In the rows, zero is written as 128.
The rows of D fall into 3 groups, and each row is roughly a mix of its group's hidden directions; one row fits no group.
D (104 x 14):
[[145 108 120  90 113  87 110 158 126 117 118  94  98 149]
 [ 82 140 117  74 148 102 123 127 150 107 103 138 122 131]
 [118 136 134  99 156 146 157 133 149 143 107 139 114  68]
 [129 134  82 115 140  99 124 117 127 138 147  66 137 115]
 [ 86 136 127  84 158 110 143 114 155 106  97 148 135 137]
 [160 128 124 170  77 147 108 129 112 145 147 105 149 137]
 [171  98 118 168 135 151 155 140 100 138 162 132 131 117]
 [ 91 127 116  81 168 108 141 112 149  97 111 123 118 133]
 [167  98 130 145  93  97 106 150 132 130 114 132  92 152]
 [117 147 114 106 110 107  74 129 143 167 115 104 143 151]
 [121 146 131 149  96 156  76 132 117 140 152  88 129 146]
 [116 123 133 136 164 127 177 113 139 110 126 185 129 116]
 [ 79 154 159  88 144 122 132 114 131 104 110 137  99 120]
 [137 104 120 106 157  98 180 127 136 102 109 163 125 121]
 [107 128 126  77 161 107 167 129 136 111 110 156 126 106]
 [154 122 116 102 141 143 162 149 125 116 124 147 102  70]
 [ 86 135 119  78 158 109 135 110 143  94 117 113 110 125]
 [100 150 117  80 168 131 150 122 126 133 105 156 144 103]
 [144 127 159 147 103 181 126 144 105 138 115 171 121 140]
 [134 137 124 101 152 129 148 136 168 154  93 142 135  79]
 [145 130 136 172  87 151  81 133 122 155 132 113 119 143]
 [165 106 115 159 128 149 165 148 105 140 162 141 145 105]
 [128 139 105 137 122 128 102 114  88 134 159  78 145 160]
 [132 135 153 113 133 142 141 135 168 159  87 159 122  90]
 [123 132 144 159 144 159 163 105 138 148 113 168 147  95]
 [137 132 137 168  92 157  81 135 121 150 138 102 117 149]
 [123 119 165 121 141 148 161 135 109  97 161 171 106 120]
 [130 129 157 109 152 133 162 135 165 135 110 172 125  91]
 [125 123  73 120 122 109 120 129 109 121 145  70 113 113]
 [134 113 122 161 138  98 150 104 115  90 168  99 134 149]
 [123 118 165 164 136  95 152  86 146 104 146 110 121 138]
 [155 109 137 153 141 141 184 141 141 113 131 171 143 118]
 [162 117 116 145 111 124  95 140 115 149 133  70 127 156]
 [117 125 109 101 168 117 156 131 121 109 154 133 114  73]
 [141 107 130 175 132 151 173 123 100 103 161 131 135 140]
 [170 123 139 176  97 152 138 145 114 159 145 136 147 124]
 [137 123 152 128 144 151 160 127  96  89 166 158 122 154]
 [122 129 110 100 164 114 171 141 140 123 143 143 134  76]
 [114 150 144  79 124 115  88 130 150 148  96 133 106 107]
 [ 91 140 138  93 134 111  96 111 140 107 102 103  96 155]
 [134 129 116 103 147 119 144 145 173 140  87 152 134  86]
 [134 143 153 162  96 166 152 101 102 121 153 127 149 110]
 [170 115 125 167 109 149 136 145  98 144 168 115 125 105]
 [167 102 129 147  90 117 102 150 128 145  96 136  96 147]
 [140 109 137 158 100 154 118 118 111 123 119 112 131 193]
 [100 147 128 103 122  99  85 111 149 161 122  88 127 136]
 [116 132 113  93 165 110 163 144 139 122 141 140 123  76]
 [106 135 123  98 179 113 158 122 158 120 120 133 136  87]
 [167 113 115 136  98 103  85 147 120 141 125  98 111 158]
 [117 136 114  97 162 111 165 137 142 122 142 141 132  71]
 [ 82 140 131  92 145 113 111  96 144  97  98 128 122 150]
 [130 126 121  97 150 135 162 145 153 135 112 147 114  69]
 [159 116 133 177 112 162 154 108 108 130 149 134 161 130]
 [104 137 103 107 123  92  93 115 124 134 147  73 120 136]
 [128 140 130 162  89 161  78 131 116 138 144 102 128 150]
 [147 146 174 137 161 160 155 111 126 138 120 161 155 122]
 [130 127 110 100 170 107 162 144 145 128 143 130 122  76]
 [101 147 144 102 153 106 121  95 171 120  87 125 132 144]
 [132 115  90 133 121 118 115 140  84  79 156 119 125 154]
 [130 139 133 157  99 149  81 132 120 144 155  83 126 148]
 [130 130 110 127  94  98  90 115 131 141 119  73 101 127]
 [154 107 121 144 130 148 161 150  99  85 148 167 126 130]
 [117 124 122  72 151  83 150 138 138 106 118 151 112 119]
 [166 111 122 141  79 121  89 145 120 143 110 100 119 146]
 [164 106 106 135 127  92 124 133 119 109 153  81 135 161]
 [149 119 134 135  84 133  82 152 124 157 103 109 101 141]
 [121 119 139 134 156 125 180 114 143 117 116 183 128 105]
 [118 141 122 139  95 142  76 139 114 112 158  98 119 163]
 [147 127 136 166 118 123 122 102  90 108 160 100 137 168]
 [136 117 152 150 156 135 170 127 137  95 127 178 148 132]
 [149 127 130 129  89 131  78 148 122 167 103 104 111 135]
 [124 129 116 100 174 107 162 141 146 129 136 145 125  77]
 [128 119 129  96 154 104 170 126 140 129  95 171 125  99]
 [132 136  97 135 102 121  98 121 130 171 120  71 133 133]
 [133 144  81  93 129 114 101 134 116 152 137  80 133 115]
 [126 148 117 110 121  96  89 112 154 164 109  84 135 127]
 [ 92 144 134 123 167 150 167 110 133 117 130 171 140 108]
 [119 120 123  94 162 107 177 124 136 108 108 167 130 110]
 [127 130 155 149  89 147  92 129 106 132 116 117 107 177]
 [118 124 128  84 166  96 172 125 141 119 115 151 129 101]
 [130 119  95  98 168 103 149 151 139 127 146 130 120  81]
 [108 125 137 112 128 132 103 140  96  72 129 167 107 149]
 [109 117 102  95 167 110 134 101 140  92 131  90 113 127]
 [133 139 136 174 102 164  87 125 120 153 146 100 132 142]
 [147 143 135 105 161 166 150 143 125 139 109 170 149  98]
 [139 125 145 163 130 169 151 123  87 125 163 137 146 155]
 [145 107 127 156 103 140  93 127 115 132 117 109 121 190]
 [ 97 140 127 104 134 106  91 102 158 117  88 127 133 161]
 [110 129 131 151 102 135  88 127 103 130 139 126 143 190]
 [144 120 130 156  86 133  80 145 120 130 141 100 107 162]
 [ 96 144 109 102 109 124  75 126 122 151 110  91 110 129]
 [102 132 157 127 142 132 109  88 136 111  90 140 122 176]
 [105 136 129 124 171 138 178 106 134 112 131 165 148 107]
 [111 120 125  80 163  95 167 134 137  98 123 146 115 121]
 [121 121 144 142  96 149  93 127  94 118 124 113  98 177]
 [125 145 139 165  99 160  84 124 122 152 153  95 133 135]
 [178 122 131 178 109 146 137 130 118 154 155 117 146 111]
 [ 96 127 152 157 152 128 142  94 107 101 161 114 141 160]
 [144 114 135 182 105 121 139 103 113 123 156  92 127 157]
 [175 119 134 170 129 140 139 144 111 157 160 132 125  92]
 [132 112 118 105 165 107 179 125 133 111 103 169 129 119]
 [121 143 117 109 156 114 161 122 144 125 144 142 145  63]
 [ 80 160 149  98 132 125 126  86 133  95 120 119 121 112]
 [ 93 167 133 126 151 159 134 102 130 147 138 145 162  94]]

Here is one row of each group, with its name. Which group are the others in?
[143 125 138 160  86 142  87 121 119 139 118 108 130 176] | P
[145 134 126 173  94 156  87 124 116 146 143  98 142 146] | E
[120 147 125  94 136 115 123 112 137 168 144  76 113  94] | T

[125 127 130 128 112 192 129 159  97 143 120 165 120 125] | T
[ 84 144 153 112 136 130 117  92 133 104  93 156 131 156] | P
[126 105 165 175  98 131 136 117 119 100 140 144 105 160] | T
[117 133  90 103 119 100 106 130 152 154 113  81 116 103] | T
[153 109 121 137 150 121 176 114 133 136  93 171 145 108] | E
[170 122 135 178  95 152 131 119 118 146 145 106 152 138] | P
[132 137 114 116  87 115  79 131 136 166 110  93 112 132] | T
[149 108 145 140  78 114  94 151 133 135 128  96  95 141] | E
[ 94 144 140  95 143 108 121 106 167 117  85 127 133 155] | P
[132 115 115 109 102  70 108 135 162 110 117 118  94 118] | T
[116 140 115  96 158 110 163 127 148 119 142 126 135  70] | P
